Rows swapped in pairs by one turn or mirror: which row each one swaps with:
The rows were stretched afterwards, more along some directions than others.
z119: [-10 -29  -1 -30  23 -25  -8   9  -3  33  32 -26 -33  19  11   0 -13  18
  19 -14  -2]
z835: [  7  18  32   8  -8  28  -5   1   3 -31   3  -2  19 -13  -2  27  10 -24
  -3  23 -23]
z630: [  1 -21  -2  -4  13  20   5  10 -24   2  11  -5   5  11  -3 -11   3   7
  -1 -10  -2]
z599: [ -9 -41 -15 -24   9   8 -13   9  20  24  36 -17 -48  13   3   2 -18  -9
  21 -14  -5]
z649: [ 12 -13  -7  11  19 -31  10   1  23   9  18  -2  -8  13  -4  15 -13   4
  -7  -7   9]
z275: [-19 -21  25 -14   1 -42   6 -16   7  24  13 -10   7 -11  -3  -7  15  43
  22 -20  38]
z287: [ 19  27  54  -7  -7  13 -10  -1 -14 -20  23  -4  17 -11   3  17   0 -19
   9  22 -23]
z820: [  6 -25  -9 -10  22  32  11  12 -18   0  -1   3  -3   0  -9   4   3  15
   3 -13  -3]
z288: [-16 -26  21 -23   5 -36  -5 -16   7  19  28 -12   7  -4   8  -2  15  41
  24 -16  32]
z954: [ -9 -28 -22  14   6 -25   5   3  31  12   4   2 -21  24  -4   8 -17  11
  -2 -14  21]
z34: [-28 -18  14 -17  -7 -35  -5 -12  16  17   2   1  13  -9   4  -2  19  45
  21 -17  31]
z431: [-17 -32 -30   3  10   6  -6  10  46 -16   5   1 -19   2   3   3  -2   9
   2  -6  -9]
z785: [ 13  18  10 -10  -6  47 -26  -5  -1 -25   4  10  -9   1  12 -10   5 -33
  10  13 -14]
z969: [ 13  -3  19 -19  16  16  10   8 -14  -2  11 -12   1  21   9   9  10  20
  -9  13   5]
z559: [  1 -14  -5 -13  34  -6  -3   6  15  18  -9 -10   5  13  -8 -15  14  18
  13  -8 -17]
z477: [ 11  12  35   4 -18  42 -10  -8   5 -24  18  -4  11  -7   9   0   5 -23
  -1  26 -22]
z348: [ 18   2   5  13  28   6  10  -1  -5 -21 -14   9   5  22 -21  33  -4 -19
   2 -24 -27]
z75: [  2  -8 -10 -10  36 -15   2  11  11  21  -3 -11   1  10 -12 -14  13  18
  19 -15 -16]
z260: [-10 -28  -4  -1  22  19   9  19 -11   6  -5   1   7   8  -9  -3  -1   9
  -5 -15  -4]
z731: [ 23  16   0  20  27  -5  10   2 -19 -26 -22   8  10  17  -4  23   3 -15
 -13 -12 -28]
z824: [ -9  31  34  -6  17   5 -24  -2   8 -23  16 -10   7  13  14   2  12  -5
  20  21 -21]
z139: [ -9 -33   1 -32   4 -19  -8  18  -2  29  26 -22 -39  30  14  -8 -15  19
  22  -9  -2]
z566: [ -6  32  29 -15  -8  24 -17  -8  -8 -21  -5  -1  11  -5   9  -5  12 -16
  13  12 -24]
z748: [-20 -22 -20  -9  11 -11 -11   7  30 -12  19  -3 -26   3   7  -5 -11  19
  10 -16  -8]
z769: [ 11 -12 -17  14  13 -32   8   3  20   3   6   2  -9  24  -5   8 -16   3
  -8  -9  18]
z592: [-18 -41  -8 -29  12 -13  -5  15  23  25  31 -19 -37  15  15 -10 -14  15
  15  -7  -4]
z48: [  4   0  14 -20  11   8   7  11 -17   3   2 -16   2  20  18   6  15  19
 -13  13  -2]
z847: [ -5 -27  15 -19  16 -35 -10  -2   7  16  21 -15  14   0   8   0  18  32
   7  -6  15]
z205: [ 13 -18  -1   7  17 -32   7 -12  17   3   4   0  -4  20  -9  20 -13  14
  -3  -9  13]
z706: [ -7 -26  -4  -7   7  17  21   5 -20  10  -1  -4   0   7  -6  -7  -3  17
   2 -26   8]
z618: [ 19  -2   4  19  30  15  13   4  -9 -10  -8  14   2  13 -20  19  -9 -26
   2 -24 -25]
z32: [ -1  12   9   1   1  42 -24  -6   9 -24 -17   5   2   0  12  -2  16 -34
   2   7 -28]
z766: [  3 -13  -7  13  12 -30   7  -6  28   5   7   8  -4  10  -1  10  -8  11
  -8 -11  21]
z283: [ -3   7   2  13  10   7   8  -6   1 -25 -25  18   5  23 -14  23   6  -3
  -3 -12 -20]
z256: [  4  -3  13 -15  22   9   7  14 -15   5   5 -14  16  14  13  11  10  12
 -11   6  -2]
z812: [ 11  10   9  22  26  10   3   3  -1 -19 -23  13  11  12 -12  24   2 -26
   4 -19 -29]
z213: [ -9 -12  -9   8  -1 -38   5 -12  24   8  11   6 -14  10   1   8  -8  17
   3 -19  32]
z170: [  6 -15  -4  -8   8  33  -2   5 -21 -16  -4   0  15  15   2  -1  10   8
 -14  -3  -9]
z821: [ 20  24  48 -10  -7  31  -8   6  -7 -24  23  -1  14 -13   4   8  -2 -16
  -2  22 -24]
z827: [-15 -42 -21 -11  -4  11 -11   8  28  19  16 -15 -39  18  15  -3  -9  -6
   0  -1  -1]
z891: [ -1  12  22 -17  13  13 -23  -1  -8  -4  -5  -8   4  10   2 -11  -6  -9
  25  -5 -17]
z819: [ -7 -11  14 -14   6 -22  -4 -11   8  13   8  -1   7 -18  -4  -3  20  39
  20  -3  30]
z517: [ 19  24  24 -17  10  20 -21  -6 -19 -12  -1   7   5  10  12 -16  10  -5
  14  12 -18]
z334: [ 20  20   6  19  22  14   8  -4  -5 -35 -14  16   8  12 -10  24   8 -17
  -9  -9 -29]
z353: [ -6 -18 -10 -10  26 -10  -4   7  17  13  -6  -2   2  16  -9 -14  22  28
  12  -7  -8]
z703: [ 12   9   2  20  21   9  13   1  -7 -19 -17  15   6  11 -15  25   3 -18
  -8 -21 -27]
z372: [ -3 -21  -9 -14  26 -10  -5  32  15  26  38 -22 -31  33  12 -11 -13   0
  25   2 -33]
z623: [-28 -21  -2  -4   4 -14  -8   2  31  -8  26 -20 -21  -6  22   0   7  11
   5  -9 -11]
z997: [-19 -13  -5 -15   4 -11 -10   9  30  -7  23  -7 -21  -8   6  -4  -4  21
  10 -14 -12]
z340: [ -6 -12  -7  12  29 -48   9   9  24  17   3  -4   4  12   3  10 -12   4
  -2 -14   6]

z891 is swapped with z139
z477 is swapped with z623
z48 is swapped with z559
z630 is swapped with z288
z649 is swapped with z334
z819 is swapped with z820

